Turns in one plane each, and the order they were made in; the first pair answered:
K (before -> after):
[ 31 -21   1  22   1  -2  -2 -11  43] -> [ 21 -25  26  21 -18 -19   5 -11  21]
[-17   0 -45  23  12  13  11   3  15] -> [-21 -16   6  41   9 -13  -1  31 -17]
[ 38   7 -23  -6   6  10  20 -13  17] -> [ 37  -9  18   8  15 -15   2  19  -7]
B (before -> after):
[ -5   5  12  -5  -1   8  12  -3 -26] -> [17 10  8  9 -6 14 20 -6 -7]
[ 19   6 -10   4 -39 -11  25 -33  21] -> [ -2 -17 -12  15  -3 -14  -4 -21  57]
[ 42  -8 -16  30  28   0 -18   4  51] -> [-24 -19  -1  -7  57  -9 -48  18   7]
D (before -> after):
[-38  -2  11 -27   6   0 -12  -1 -40] -> [-35   0 -14 -32  27  14 -23  -8 -12]
[-35 -28 -19  -7 -27  -9  24 -14  27] -> [-17 -18 -32  -7 -29  -2  30 -19  28]
[-19  -9   0  -3   3  -6  -2  -5   7] -> [ -7   4 -12  -4   4   7   0 -16  10]
Now pairs of rows:
(2 to 4 turns a pair)
[  2   1  32   6 -69 -33  30  -1 -13] -> [-31 -16  -4   3 -43 -12  16 -18  66]	B then B then K
[  8 -19 -10  41  35 -10  11   6  26] -> [-28  -5   7  11 -18 -21  38 -16 -28]	K then D then B then B
[-11  14  16 -29   2   2   1  -3 -38] -> [ 10  10  31 -13   0  -3   1   8 -37]	D then B then K then K
[-32  21  -5 -29 -32   1  43 -20 -51] -> [-13  18  -5 -11 -50  -3  55 -29 -25]	D then B
[ 20  12  14 -19 -19 -14  -3   2 -34] -> [ -3 -14 -10  -8  -8  -1 -10  -9  49]	B then D then K then B
[ 34  38 -34  -2   4  12   6  -2 -12] -> [ -6  13 -27  -8  44  10 -31  16   1]	B then B
[-20 -16  -6  -1  30   5 -19   8  22] -> [37  0  3 28 -5 -2  8  2 16]	D then D then B
[-15 -29 -19  18  28   5 -16  10  68] -> [-34  19 -24 -44 -25   8  24 -20 -44]	B then K then K then B
[-21  19 -26 -24   8  10  12   5   4] -> [ -3  20 -30 -12   3  12  14   2  23]	B then B
[-31 -27  -5  26 -29 -18  26 -17  77] -> [ 47  10   9  38 -55 -23  51  -4  22]	K then D then D
[-25  13 -17 -21 -39   3  23 -27 -17] -> [-54  -6 -18 -22 -14   5   0 -22  12]	D then D
[-27   0 -18 -18  41  14 -21  -3   4] -> [ 12  26 -13 -18 -18  12  23 -22 -23]	B then D then D then B
[ 30  24 -17   1   5  13  -3 -11  -4] -> [ 16 -11  17  24  10  -7 -15  11  12]	D then B then B
[-11 -43  19 -16 -23  -4  -4   3   4] -> [ 35 -17  -4  -9 -31  11   8  -5   9]	B then B then K then D
[ -9 -24  19   0  49   1 -40  25 -27] -> [ 10  29 -32 -35   5  32   7 -25 -47]	B then K
[-45 -25  22  13  -2  -6  -6  -2  17] -> [-24 -11  37   3 -10 -14   0  10 -35]	D then K then B
[ 36  -4  -2  19  10   5 -10   5  37] -> [-27   9 -24 -34  12  15 -13 -19  -3]	B then K then K then B
[-27 -31  21  31  28 -13 -28  30  20] -> [-56 -28  24  15 -27 -17   5   1  15]	K then D then K then K
[ -8  -8 -15   6  50  -4 -22   3  36] -> [ 45  12  23  20  14 -25   3  15 -24]	D then K
[ 49  31 -39  -1  30  30   1   9  14] -> [ 31  15  -1  12 -54   5  51 -15   9]	D then B then D then K
[-63 -12   7 -32  28  -9 -10  13 -43] -> [-46 -14  20 -26  34 -16 -17  23 -54]	D then K
[-47 -30  17 -10  36 -10 -41  16  -2] -> [-59 -15   0 -36  27   0 -27  -1 -25]	B then D
[  1   1  22  17 -64 -18  33   3 -28] -> [-42  -3  -1 -28  24   2 -23  23 -55]	K then B then B then K
[  1 -20  32  22  -1 -16  -9  16  10] -> [ 27  -2  26  16   4 -11  -8  19 -16]	B then D then D then K
[ 18 -39  33  12  50 -10 -48  53 -18] -> [-53 -35 -46 -31  24  27 -20 -14  50]	K then D then K
[-42  -4  12 -32   3  -1 -10  -2 -44] -> [ 35  -2  10  28 -37  -4  26 -13  22]	B then B then K then K
[ -6  19   0 -24 -36   3  20 -14 -23] -> [ 34  -4   6  23  13  -2 -11  25  28]	B then K
[ 17  14 -27 -11  -3  11  12 -27  13] -> [ 29  17  -8  -2 -19   0  19 -19  -7]	B then D
[ -9  -3   2  -7  51   0 -32  12   2] -> [-15   3  31 -16   6 -14  -5   6 -44]	B then D then B then D
[ 30   3  17  15 -19   1  21  -3   3] -> [-19 -23  28   0  21  -2 -13  13   1]	B then B
[-24 -19   2  13  10   0 -21  19  43] -> [ 35  12  16  16   8  -5 -15  34 -20]	D then B then D then K
[ 10 -14 -20  14  28   2 -12   3  57] -> [-48   1  -4 -40  12  -7  -4  -2 -36]	B then B then D
[ 28 -15  -8  26  23  -3 -18   5  50] -> [ 56  12  -6  23 -24  -4  20 -10  17]	D then K then K
[ 32  21 -14  -1  -6  11   6  -5  -6] -> [ -5  -2  -6  -8  33  10 -25   9   1]	B then B
[-22 -22 -31   1 -21  28  11 -25  38] -> [-40 -46   8   8  19   8 -29  17  12]	B then K
[ 16 -18  16  15  40  13 -27  23   6] -> [  2   7 -12 -16  45  33 -22   2 -17]	B then K then K
[-56 -21 -11  -3   2   1  -8 -21  24] -> [-50  -5   7 -18 -19 -10   6 -21 -36]	K then B
[  7  -9  22   2  -8 -18  -3  23 -39] -> [ 44   8 -12  12 -22   5  18   3   4]	B then K then B then D
[ 15   4  56  15 -32 -17  30  24 -32] -> [-48  -6  45 -16  -8 -14  11  22 -43]	D then B
[-37  -7  -8 -22  24   7 -19 -12   1] -> [ 32   0   5  15  32   0 -18  13   3]	B then B then K
[-35   8 -38 -37  -5  12   3 -20  11] -> [ -5  27 -35 -43  11  15  -3  -8 -26]	K then B then K
[  9 -31  53  44  -5 -32  -6  36   7] -> [-29  -2 -46  -9  11  21   3 -25  62]	B then D then K then K
[-31  -2 -20  -1 -35  -4  20 -22  41] -> [ 44  17  11  23 -34 -16  20  10 -14]	K then D then D
[ -4  -5  20  -8  30  -8 -30  27  -6] -> [ 36  25  12  -2 -15  -6   8  10 -17]	B then B
[-18 -21 -29 -13 -13  14  -6   7  39] -> [ -5   0 -44 -25 -20  24   6  -2  21]	B then D then B
[  7   0 -10 -14  32   4 -15  12 -18] -> [-19 -25   2   2  15  -4 -10  10  26]	K then B then D then D
[ -7 -25 -12  16  29   4 -24  -2  60] -> [-56 -18 -14 -32  30   8 -28 -10  -3]	B then K then K
[ 17  17 -62 -17  -3  42  -2  -3  16] -> [-41 -34  30  -5 -31 -10 -16  30 -34]	D then D
[ 32 -12  35  42 -64   0  38 -23  14] -> [-62 -51  52  20   6 -14 -25   8   6]	B then B
[  9  14  16  10  49   8 -13   2 -30] -> [  8  16 -14  19   5  20  25 -39  28]	K then B then D then K
[ 32   9   7  -4 -13  17  13 -10  -8] -> [ -7  -1  15 -22  10  15  -9   3 -27]	B then B then B
[ 11  -1  44  13  -2 -14   3  22 -47] -> [ 25 -20  21  36  23  -6 -11  25  22]	B then B then D
[ -4  -8   3   1 -16 -15  26 -17 -23] -> [ 33   3 -14   7  18  -3  10  -4 -15]	K then D then K
[-30 -29 -10  11  18   7 -18  -3  47] -> [-23 -38  32  28   0 -16 -16  18  15]	K then D then K
[-54   8 -19 -44 -30   0  16 -23 -56] -> [-34 -22  31   9 -67 -30  27  -6 -31]	B then D
[ 28  13  23   0   8 -16  -3  13 -23] -> [ 28   1  31  19  -3 -20   3  10   6]	K then B then K
[ -1   2 -48 -11  21   4  -1 -22  44] -> [ -1 -10  34   0  -5 -44   0  15 -40]	K then B
[ 26  -4  22  10  33  -9 -18  22  -5] -> [  8 -19  34  25 -15 -18  10   3  25]	D then K then B then D
